[[114 121 111 149 116 129 140]
 [130 157 112 148 131 108 138]]
->
[[140 138]
 [129 108]
 [116 131]
 [149 148]
 [111 112]
 [121 157]
 [114 130]]

[[133 138 137 140 128 104 144 150 135 127 138 115 141 115]
 [147 134 123 114 147 145 131 115 147 146 148 120 132 140]
 [148 121 120 117 142 136 128 116 129 157 132 118 126 118]
 [116 121 119 119 106 150 131 123 129 110 107 136 120 152]
 [130 119 116 123 127 122 115 119 118 129 116 118 108 119]]
->
[[115 140 118 152 119]
 [141 132 126 120 108]
 [115 120 118 136 118]
 [138 148 132 107 116]
 [127 146 157 110 129]
 [135 147 129 129 118]
 [150 115 116 123 119]
 [144 131 128 131 115]
 [104 145 136 150 122]
 [128 147 142 106 127]
 [140 114 117 119 123]
 [137 123 120 119 116]
 [138 134 121 121 119]
 [133 147 148 116 130]]

[[124 125 126 150 132 130 117 136 147 135 107 110]
 [125 120 136 123 138 118 142 140 122 148 148 146]
 [128 130 123 130 125 129 121 127 135 121 113 114]
 [137 121 131 128 134 129 130 129 129 132 135 131]
 [135 130 124 123 124 132 125 121 126 117 126 124]]
->
[[110 146 114 131 124]
 [107 148 113 135 126]
 [135 148 121 132 117]
 [147 122 135 129 126]
 [136 140 127 129 121]
 [117 142 121 130 125]
 [130 118 129 129 132]
 [132 138 125 134 124]
 [150 123 130 128 123]
 [126 136 123 131 124]
 [125 120 130 121 130]
 [124 125 128 137 135]]

[[122 115 118 121]
 [121 119 135 134]
 [156 150 121 127]
 [137 136 123 122]]
->
[[121 134 127 122]
 [118 135 121 123]
 [115 119 150 136]
 [122 121 156 137]]

[[127 129 135 140 119 145 135 151]
 [142 140 134 129 150 124 134 118]
 [127 129 135 140 119 145 135 151]
 [142 140 134 129 150 124 134 118]
 [129 141 132 141 124 153 131 152]]
->
[[151 118 151 118 152]
 [135 134 135 134 131]
 [145 124 145 124 153]
 [119 150 119 150 124]
 [140 129 140 129 141]
 [135 134 135 134 132]
 [129 140 129 140 141]
 [127 142 127 142 129]]

[[138 129 114 153 103]
 [129 119 113 118 103]
 [135 126 112 151 103]
 [150 138 114 140 103]
 [130 124 120 128 103]]
->
[[103 103 103 103 103]
 [153 118 151 140 128]
 [114 113 112 114 120]
 [129 119 126 138 124]
 [138 129 135 150 130]]

[[133 132 126 122 137 122 115 134]
 [122 118 136 141 125 131 147 126]
 [138 134 129 133 129 130 126 135]
 [130 131 128 127 134 111 123 131]
 [127 130 130 131 132 102 131 128]]
->
[[134 126 135 131 128]
 [115 147 126 123 131]
 [122 131 130 111 102]
 [137 125 129 134 132]
 [122 141 133 127 131]
 [126 136 129 128 130]
 [132 118 134 131 130]
 [133 122 138 130 127]]

[[114 141 125 117 142 127 123]
 [114 144 126 135 127 133 134]
 [131 127 147 130 143 120 155]
 [138 114 100 145 135 116 131]
 [144 149 129 129 122 130 132]
 [127 124 133 130 137 129 127]
 [134 122 120 137 138 135 125]
 [126 106 121 144 130 116 124]]
->
[[123 134 155 131 132 127 125 124]
 [127 133 120 116 130 129 135 116]
 [142 127 143 135 122 137 138 130]
 [117 135 130 145 129 130 137 144]
 [125 126 147 100 129 133 120 121]
 [141 144 127 114 149 124 122 106]
 [114 114 131 138 144 127 134 126]]

[[140 139 143 149 142 136 140 142 143 139 140 136]
 [137 136 143 140 141 135 142 137 144 149 141 139]
 [143 142 143 150 140 140 141 140 145 142 142 147]
 [138 139 137 144 143 151 137 136 141 142 140 140]]
->
[[136 139 147 140]
 [140 141 142 140]
 [139 149 142 142]
 [143 144 145 141]
 [142 137 140 136]
 [140 142 141 137]
 [136 135 140 151]
 [142 141 140 143]
 [149 140 150 144]
 [143 143 143 137]
 [139 136 142 139]
 [140 137 143 138]]
